First come named turns, each shown by rows before and after it. For each pair of rows after them, which turns, in which order, take the first row to the second? The first pair is done for you.
turn bura:
[ -8  29   2  21  14  11  16 -27 -11 -15 -23   4 -14  16  16 -51   7  16] => [-22   3  31  15   5   6  26 -28 -14   6 -30   2   6   0   6 -42  19 -14]
[  1  12   2   0  -3   1 -21   6  -1 -18   7   1   2  -1  11  -1  -5   0] => [ -4   7  10  -2  -9  -2 -14   4  -2 -16  -2  -1  12  -5  13  -2  -1 -11]
[-18 -17   2   0   1  11  -1   1   1   9  11  11   6  -2   5   7  -7 -11] => [ -7   2 -14   2   1   9  -4   5   8   0  15  14  -6   3   7   5 -15  11]
[ -1  -6  30   5  -5   2  11  -8 -13   4   9   2  11   4   6   5  13 -17] => [ 9 14 12 10  0 10  0 -7 -4  1 27 14 -4  9  9  4  6  1]
turn neve:
[-34 -27  -6  -1  -8  -3  17 -29  13  24 -19  -7  -1 -20 -12  -1  -7  12] => [ -9  20   5  12   1  -3   0 -24  11 -32  18   6 -14  23  19  -4 -17  26]
[  5  13 -34  -3 -18 -11 -10   0  -1 -13  -4  -5 -11   6   2  15 -15  28] => [ -6   9 -17   6 -24  -6 -24   8   9  16   8   4 -11  -1   2  23  21  -4]
[  8  21  14   4  -8   3 -15   1   0 -17  28   8  -1   9  17   2  10 -11] => [-16 -26   3 -12  -8  -2  10  -3   0  25 -16  -8  21 -21 -14   1   0 -18]
turn tiko:
[ -6   6  37   0  -1  -2   4   1   0  -5   6   0   6   9   7  12   4 -28] => [ -1  19  22   2   2  -6  -8  14   6 -14  12   0  -4  10  14  13   1 -23]
[ 12  15 -22   2   3   1   8  -3   0   1   1  12 -12   8   9  -6 -16  16] => [  2   6 -12   0   2   8  23 -10  -9  10  -8  15  -9   5  -1 -11 -15  14]
[  3  32   1  10  -7 -16 -30  10   6 -14   7 -37  -1   4  23   5  -3 -25] => [ 11  36 -27  14  -5  -9 -30  10  12 -10   4 -28 -16   8  24  -7  -7   3]
[ 10   6  11  -5  -7  -6 -38  15   3   9  28  -6 -16   7  13  27  16 -15] => [ 13  14 -16  -2   1   2 -35  11   8  10  29   2 -30   9   8  17   7   9]
Now pairs of rows:
Each pair is 2 to 4 turns apart.
[ 10  25 -20  15  13   5 -10   5  11   7   7   9 -25  10  12 -15  12   8] => [ -5  16   2  12  -3  12 -11  -1  10  27   4  10 -11   1   5  -9  31 -13] : neve, tiko, neve, neve
[  5  24 -35   6   4   9   5   8   7 -13 -15   6 -17   7  15 -34   0  27] => [  5  32 -27  17   0  14 -10  13  15  -4   4  14 -24   9  12 -28  24  13] : neve, neve, neve
[ 16  15 -10  -2  -7  -9 -20  11   5 -21   7 -12 -10  -1  13  -1 -12  16] => [ 12  25  17  10  -2   2   2  -7 -14 -23  13   3   0  14  15 -10  -1  13] : tiko, tiko, bura, neve
[ -2   6 -42   9   3  11  -7  -3  19  21   0   7 -15 -12  -8  -3   6  11] => [  1   6 -20   5  15   2  16 -17  -9 -20 -15   1   1  11   2 -21 -17  28] : bura, bura, neve, tiko
[25 30 17 -6 14 19 10 -1 -4 -6 22 19 -7 18  9  1 12 33] => [19 26 35 -2  3 12 -5  6  5  4 31 12  2  8  9 15 31  2] : neve, tiko, neve, neve
[-11   8  23  27   4  -9 -12   7  -4 -20 -14 -21  -4  -1   2  -5  12 -19] => [ -3   3  34  21   7  -8  -6   2 -15 -26  -4 -20   2   4   2   0   4 -17] : bura, neve, neve, bura
[ -1  24  10  26  -5 -11 -45   7  -7 -35  20  -7   0  15  40  -2   7 -11] => [-23 -30  12   9  -9 -21 -19  -3  -9  -5 -33 -29  27 -15  12  -4   0 -37] : bura, neve
